Named turns come first, each shown by rows before and after it. Which turns, in which order, take the first row of each pair that follows to the second? Write the first one first, as in the answered first pair.
turn k_309:
110 51 146 27 173 98 46 -34 123 26 -85 -267 110  ->  120 46 158 18 136 129 71 -36 93 46 -107 -261 113
-65 176 46 -275 -442 -309 -48 145 338 137 -222 76 142  ->  -11 80 -34 -152 -196 -506 -290 -7 386 62 -229 -4 77
163 265 20 -305 -282 182 -291 121 16 208 -30 -406 24  ->  172 283 -60 -281 -250 79 -354 155 78 210 -101 -454 12
turn k_858:
131 110 -95 76 67 -5 99 293 172 -103 -283 -78 22  ->  53 65 -194 224 135 -116 190 219 42 53 -81 115 -152
216 431 -147 -149 -169 -2 -211 510 457 56 -324 137 45  ->  120 300 -308 119 -117 -353 258 413 367 274 -59 373 -46
-150 201 4 -160 -169 -15 -144 290 23 123 -61 71 142  ->  -196 120 -38 -51 -173 -135 70 242 0 212 44 172 109
-23 66 128 43 -10 167 -41 -1 28 -99 -103 108 -127  ->  -62 43 129 60 -66 76 141 31 130 -98 -143 109 -35
turn k_794:
-549 -62 -54 70 -53 152 33 -280 -581 185 293 16 167  ->  -491 -88 160 -45 -196 247 253 -274 -410 7 112 -122 428
-160 128 -67 -160 -210 -52 -118 111 -42 60 -57 94 198  ->  -130 100 -51 -176 -215 -86 -86 102 34 2 -104 54 238
14 99 -31 -18 -4 3 -210 99 61 17 9 18 -109  ->  -5 131 -8 -37 -53 63 -172 112 -8 30 49 21 -83
Then:
Each pair is 2 to 3 turns apart.
-223 -97 -110 -45 -91 -412 -31 -183 -212 309 156 176 210  ->  -137 62 56 -359 -261 25 -359 -63 -243 177 -63 -3 287 -> k_858 then k_794 then k_309
-126 -316 98 202 -92 -433 236 -276 501 -493 -160 -495 340  ->  -91 -60 -162 46 163 -154 -864 -216 221 -404 -188 -470 -88 -> k_794 then k_794 then k_858
-116 76 -329 137 172 -433 -185 258 233 128 -276 -17 139  ->  -128 -140 -184 260 315 -480 -180 -25 160 -16 -210 -175 195 -> k_309 then k_858 then k_858
185 -98 124 29 -11 13 398 -62 117 -126 -104 -124 105  ->  178 -48 113 41 -68 194 419 -74 -94 36 70 50 -87 -> k_858 then k_309 then k_794
-14 -38 2 -76 -76 144 217 31 -138 -47 116 63 4  ->  2 -66 -24 -8 23 112 140 -23 -140 10 172 81 -107 -> k_794 then k_858
2 278 -567 44 -23 -305 -262 499 167 449 -110 212 -225  ->  121 168 -317 -68 72 -283 -590 338 430 24 -396 -260 41 -> k_309 then k_858
5 163 -202 -20 0 -255 -352 293 160 -23 -95 -144 -75  ->  -38 101 -57 -91 -108 -246 -206 232 202 -173 -191 -225 179 -> k_794 then k_309 then k_858
103 18 -227 285 47 -116 81 392 32 20 -202 -16 -158  ->  121 -71 -163 309 119 -176 45 310 119 -123 -263 -126 -79 -> k_309 then k_858 then k_858
-189 -58 257 59 -161 -224 356 -48 -98 197 143 -30 59  ->  -94 148 341 -244 -319 110 46 161 -61 122 -55 -133 111 -> k_858 then k_309 then k_858
-109 164 -295 -117 47 37 -211 119 -50 183 61 31 30  ->  -113 142 -92 -205 -121 259 -48 68 -117 86 35 -47 211 -> k_309 then k_794 then k_794
162 97 248 -339 -349 -23 517 471 531 -40 -252 -190 332  ->  -5 -6 -219 169 63 -294 536 249 -47 554 411 414 -411 -> k_858 then k_309
-173 115 138 -151 -127 184 0 -105 -412 146 187 4 305  ->  -211 87 157 -118 -154 92 137 -109 -351 137 194 17 345 -> k_858 then k_858
228 -273 281 37 44 124 622 -202 192 -124 101 -107 30  ->  287 -175 -75 171 398 88 9 -183 24 127 223 43 -530 -> k_309 then k_794 then k_858
-36 -195 -109 200 446 -396 -319 -311 64 -153 38 -179 -29  ->  -172 -100 56 88 176 171 -147 -400 -527 47 362 93 -145 -> k_794 then k_309
-280 130 35 -91 -333 189 481 -73 -556 335 193 387 195  ->  -38 256 321 -432 -328 701 -138 -2 -350 -13 -173 -52 264 -> k_794 then k_858 then k_858
-293 41 68 42 -94 125 -71 -310 -436 -139 195 122 450  ->  -284 161 88 -111 -281 168 27 -73 -294 -137 39 133 590 -> k_858 then k_309
-59 71 -11 -44 -145 -75 266 155 303 -99 -116 -86 254  ->  -121 62 39 22 -197 154 404 10 -62 71 167 97 88 -> k_858 then k_794 then k_794
-51 -59 139 202 38 95 59 -198 -65 -30 342 195 -437  ->  30 196 159 -118 -246 353 -53 164 83 -26 94 172 -338 -> k_309 then k_309 then k_858
77 15 -131 -1 -153 193 -65 17 -100 215 126 135 -85  ->  40 -38 -102 -4 -227 -3 201 54 45 152 87 96 112 -> k_858 then k_858
-124 19 -458 123 137 -171 -449 -260 -413 410 241 183 -41  ->  25 137 -222 -232 -64 -51 -746 -41 60 -20 -316 -257 399 -> k_858 then k_794
86 10 105 -70 -82 273 75 -17 -59 -29 15 64 -43  ->  49 -14 63 -6 -55 181 167 -40 -70 26 70 123 -59 -> k_858 then k_858
-263 -12 -143 -71 -119 4 82 57 -264 97 129 148 48  ->  -234 -49 -72 -59 -156 -78 261 62 -111 49 49 81 180 -> k_858 then k_794 then k_858
-121 178 -204 -128 -98 -49 -238 162 -106 95 -85 106 104  ->  -131 128 -127 -153 -190 -123 -37 116 -26 10 -126 42 300 -> k_309 then k_794 then k_858
